In the rows, zero is written as 128.
One turn moves each row of this set onto another row. After a few examples, where does it send each row asked below?
q_396: [120 123 112 147 128 131 125 157 141 145 126 146 156 106 102  82]
q_638: [125 163 148 116 161 105 143 162 123 147 139 132 147 131 122 106]
q_521: [104 139 130 100 140 109  99 171 102 169 122 138 121  87 131 122]
q_4: [ 78 146 174 144 131 126 126 130 132 154 150 154 113 103 119 105]
q_431: [107 125 152 135 126 116 142 123 153 138 140 122 121 107 109  86]
q_850: [135 116 159 143 134 109  82 137 104 154 171 148 135 143 104 138]
q_473: [115 145 130 153 148 141  97 150 132 136 178 140 105 120 137 122]
q_594: [100  97 162 137 118 141 119 158 112 169 122 106 126 107 117 113]
q_671: [118 141 152  99 138  91  96 178 110 159 118 127 136 100 109 133]
q_333: [121 112 138 105 139 127 120 119  97 165 121 143 113  82 116 110]
q_356: [107 120 166 155 156 115 112 160 129 175 154 133 157 119 124 149]
q_212: [120 135 168 116 140 105 105 124 100 173 123 147 123  90  99 140]
q_497: [107 142 117 156 132 136  83 161 129 153 156 134 103 122 125 150]
q_699: [112 133 123 168 133 114 123 163 146 174 122 133 162 129  96 131]
q_502: [109 143 142 130 138 135 101 157 135 150 148 174 125  90  91  81]
q_168: [129 123 157 128 147 116 149 117 106 144 123 133 156 122 113 121]
q_939: [117 137 117 121 138 132 135 119 111 172 108 146 107 113  91 114]
q_599: [136 125 126 156 129 110 103 136 122 157 158 139 135 166  92 135]
q_673: [118 119 113 131 117 123  77 137 115 154 154 158  98 131  90 122]
q_377: [138 133 144 152 119 126  73 171 120 124 153 132 148 111 115 123]
q_488: [126  89 138 119 124 119  81 138 107 139 165 141 115 130 105 124]
q_570: [122 123 155 114 136 101 127 124 116 156 111 124 133 125  87 148]
q_446: [124 145 158 152 117 105 121 142 152 167 123 114 127 115  76 104]
q_930: [100 150 108 107 149 121 124 163 114 170 125 139 111 104 136 112]
q_242: [118 112 115 148 115 133  78 170 124 135 143 117 129 115 123 141]
q_758: [135 113 107 157 127 124 114 128 117 145 161 146 136 147 116 102]
q_623: [ 94 129 148 107 148 130  97 160 146 157 147 149  93 111  78 122]
q_653: [133 141 124 140 142 138 109 154 145 118 168 123 112 137 108 108]
q_434: [120 161 148 143 145 128 141 117 102 170 121 161 137 119 103 114]
q_19: [139 158 139 151 126 124  87 168 139 123 154 133 128 135  87 120]
q_568: [129 146 156 101 148  92 121 172 122 144 126 118 150 127 107 120]
q_893: [125 131 181 159 123 124 106 154 115 181 131 121 145  95 103 106]
q_958: [123 135 116 154 124 126  91 129 108 157 165 173 118 124 110 102]
q_326: [100  90 160 113 160 127 111 158 137 156 157 120 119 114 115 138]
q_350: [ 71 132 155 136 120 138 119 149 126 172 121 132 100 122 103 132]
q_652: [108 172 121 121 161 116 141 158 123 166 134 144 123 126 125 108]

q_570 moves to q_212
q_930 moves to q_652
q_502 moves to q_396
Where do these go?
q_242 moves to q_497
q_599 moves to q_850
q_893 moves to q_594

One turn moves each row of this set onto another row. After a few examples, where does it send each row asked below?
q_880: [128 136 121 124 152 155 127 123 129  86 130 143 117 107 148 118 112 127
 136 157 148  92 131 124 138 137 153 147 153]
q_169: [113 127 117 135 133 144 119 123 136 116 120 145  95  96 126 136 132 136
 131 175 132 103 121 126 146 132 141 129 136]
q_203: [146 101 140 134  92 116 126  87 127 145 127  97 122 144 160 138 109 135
 143 127 162 129 111 144  99 142 164 118 117]
q_711: [109 158 116 142 140 128 136 138 141 111 100 146 124 143 188 123 102 130
 151 136 169  91 135 121 126 143 140 133 134]
q_47: [104 115 132 170 114 120 126 113 116 108 139 108 147 130 127 105 153 103
 143 127 150 148 133 161 123 150 102 138 129]
q_871: [ 85 134 160 165 115 126 132 121 141 144 114 111 149 129 125 111 146 119
 139 106 121 146 149 139 125 142 116 135 116]
q_197: [ 82 157 151  94 134 108 138 112  93 134 112  98 127 111 164 108 115 118
 152 124 160 119 155 143 141 121 153 169 143]
q_741: [148 113 124 128 117 115 114 123 132 121 122  97 162 120 166 126  89  91
 154 122 124 123 138 163 125 121 106 133 157]
q_539: [118 137 141 133 118 100 140 142 124 156 131  97 133 142 114 155 117 141
 136 115 161 123 127 105 121 147 169 124 109]
q_990: [109 129 127 152 127 103 121 163  91 127 115 118 172 130 131 129 104 102
 153 115 146 125 150 118 141 113 128 129 147]
q_678: [ 79 141 160 164 130 131 133 118 119 118  93 105 162 139 137 120 119 123
 156  94 134 134 152 137 122 143 167 145 129]
q_646: [135 120 139 152 118 104  85 108 140 120 150 118 115 124 131 132  99 146
 166 127 129 143 111 141 116 132 126  91 133]
q_487: [100 130 107 118 130 105 118 108 110  92 121 124 115 123 167 119 101 112
 121 123 191 135 145 138 133 150 148 157 166]
q_379: [ 99 131 165 156 126 128  89 116 163 155 118 129 104  99 149 144  95 141
 127 133 128 114 129 151 129 144 132 118 133]
q_30: [118 136 120 156 107 120 111 109 111  93 131  85 141 144 138 144 123 115
 154 131 145 129 115 164 124 142 178 175 153]
q_475: [123 129 119 154  93 117 111 112 132 119 154  91 127 135 128 133 149 110
 137 142 133 140 108 167 126 141 126 164 139]
q_829: [ 94 150 112 148 123 118 129 137 148 139  91 148 102 133 164 142 121 140
 149 154 156 101 129 123 133 135 131 113 119]
q_863: [142 107 138 137 128 106 140 110 129 149 123  94 124 111 112  94 109 121
 119 131 163 136 140 146  96 123 150 131 114]
q_100: [141 119 144 122 110 132 150 101 121 157 142  88 133 119 141 151 132 137
 135 132 152 107  96 153 124 142 166 132 124]
q_620: [118 137 132 135 140  97  95 131 144 118 113  99 143 108 142 100  90 120
 173 126 148 141 122 158 131 146 123  94 124]
q_944: [ 95 107 150 150 154 130 105  95 108  90 138 148 122 115 153 134  98 127
 125 118 163 117 149 157 132 149 126 119 143]
q_792: [ 99 135 134 114 115 115 117  97 146 139 155 135  93 126 139 143 106 124
  97 127 141 118 138 133 140 142 118 154 144]
q_527: [132 113 130 159 108 113 146 129 110 173 124 111 123 112 115 117 129 129
 129 133 144 134 119 132 111 104 145 118 131]
q_149: [127 161 121 125 142 140 149 123 156 118 125 130 102 122 164 130 106 136
 136 144 144  90 127 111 119 147 151 148 142]
q_322: [135 107 129 139 117 137 130 123  90 127 127 109 170 106 158 126 118  99
 154 134 135 107 117 165 144 111 124 133 164]
q_72: [101 126 141 160 142 117  91 129 122 110  85 120 130  99 176 121  89 127
 151 130 177 127 136 155 119 151 160 123 157]
q_857: [121 117 148 140 111 114  92  95  95 103 162 137 116 139 152 144 103 140
 165 124 132 125 128 131 128 113 135 133 160]
q_307: [105 154 123 125 103 102 104 128 161 157  99 106  99 106 160 130  98 125
 123 139 152 133 128 127 131 143 155 155 160]
q_148: [ 99 137 157 111 109 113 129  89  90 136 150 122  98 129 152 140 121 144
 146 127 141 120 144 125 127 108 156 168 151]
q_491: [ 95 125 112 144 137 132 104 135 120 106  94 159 117 117 148 129 128 130
 149 165 159 104 128 136 152 128 133 114 127]
q_809: [ 97 161 140 105 139  97 130 125 140 151  99  80 124  98 145  95 109 123
 155 128 159 136 137 153 129 140 144 129 117]
q_50: [118 133 141 112 129 121 124 136 105 109 134  94 182 138 156 161 104 111
 163 112 150  97 127 136 151 152 145 140 139]
q_75: [ 99 110 163 128 109 103 118 109  98 147 117  96 124 126 120 145 121 147
 129 131 171 122 148 114 115 135 171 138 101]
q_765: [101 154 148 151 108 128 117 116 134 128 107  87 142 145 135 147 116 130
 150 107 118 127 126 140 125 135 191 172 139]
q_709: [103 124 146 120 135 104 109 143 103 121 111  95 160 103 126 132 100 101
 135 129 130 118 174 132 140 114 115 154 143]
q_724: [106 118 150 119  98 114  94 120 100 117 118 101 163 138 174 176 101 114
 159 125 131 109 145 134 142 133 130 141 143]

q_646 moves to q_620
q_880 moves to q_169
Where do these go?
q_203 moves to q_741
q_487 moves to q_792
q_322 moves to q_527
q_30 moves to q_475

One turn moves each row of this set onto another row. After a few examples, where does it send each row asked below?
q_296: [ 90 132 100 144 110  83 129 113 103 136 132 134  96 102 160]
q_983: [109 136 136 135 133 127 129 122 130  97 140 151 130 114 133]
q_700: [ 79 149 102 120  95 109 117 104 130 171 157 122 108  90 171]
q_389: [ 94 147 104 118 121  86 145 115  99 136 137 135 100 102 157]
q_202: [ 93 133 102 150 108  86 132 111 103 136 130 134  95  95 158]
q_364: [111 158 128 134  86  98  87 132 153 134 158 141 145 138 152]
q_628: [134 149 126 138  84 104 129 123 119 125 100 140 131 112 111]
q_793: [ 96 132 147 140 124 123 111 134 148 107 157 119 130 103 121]
q_511: [108 154 127 107  85 133  98 134 132 159 154 143 141 144 140]
q_867: [108 152 137 147 116 101 108 119 162  97 150 141 142 105 149]
q_534: [ 92 163  87 110 106 106 131  86 118 150 151 135 107  97 158]
q_20: [132 133 149 145  85 103 109 143 119 144 125 138 121 116 107]
q_214: [123 162 150 131 106 127  95 105 162 151 158 141 117  91 111]
q_978: [127 161 127 147  76  81 111 120 150 123 118 134 144 111 132]
q_49: [120 170 131 155  86 139  95 126 159 146 130 129 121  94 111]
q_204: [118 126 161 152 123 126 111 141 130 121 153 144 115 104 122]
q_768: [ 98 135 138 126  93 112  93 148 140 140 158 117 139 140 121]
q_989: [137 148 145 143  97  94 102 115 135 136 127 148 112 109  93]
q_665: [104 153 103 131 112  90 148 111 100 140 128 130  92  88 150]
q_635: [117 141 137 142  75  97 112 137 135 136 119 110 132 111 100]
q_451: [104 158  85 139 109 102 124  94 102 144 147 141  91 109 157]
q_557: [ 94 151  88 136 109  83 135 120  91 139 148 132 107 113 155]
q_433: [118 138 153 134 130 102 100 119 139 117 155 154 115 119 108]
q_888: [ 94 151 131 125 103 122  87 142 148 134 156 144 140 143 122]
q_794: [127 168 134 143  90 159 107 114 149 152 147 130 121  92 139]
q_174: [117 152 143 161  92 137 102 126 153 142 146 104 117  87 116]
q_31: [ 82 151 100 118  90 106 119 104 127 175 152 122 110  93 169]
q_587: [ 94 170  89 124  90 102 131 106 113 170 152 119 113  92 156]
q_835: [100 156  93 152 114  99 139 110 100 136 146 127  97  88 154]
q_347: [104 133 154 105  98 116 107 139 144 152 158 136 144 118 121]
q_698: [ 93 163  85 113 103 104 131  85 117 152 146 135 109  98 155]
q_69: [129 172 132 165  86 119  94 115 167 132 145 131 127  93 150]
q_870: [116 154 147 108  93 105  87 119 149 158 156 145 129 127 107]
q_588: [120 148 156 132  90 134 115 124 153 157 143 125 128  77 114]
q_843: [ 80 164  95 119 110 109 129 109 116 157 169 123 115  94 165]
q_403: [105 154  85 135 108 102 122  95 102 144 147 143  94 112 159]
q_362: [ 98 165 100 116  94 107 122 119 109 178 155 125  97 105 164]
q_603: [ 95 165 106 120 109 120 124 112 115 168 165 126  93  95 169]
q_132: [116 155 129 134  83  98 106 136 142 131 110 138 138 125  99]
q_150: [101 150 139 147 128 130 111 127 157 102 140 140 128 101 116]

q_794 moves to q_628
q_202 moves to q_31
q_534 moves to q_451
Where do these go?
q_835 moves to q_587
q_362 moves to q_389
q_978 moves to q_364
q_433 moves to q_214
q_635 moves to q_768
q_588 moves to q_20
q_132 moves to q_888

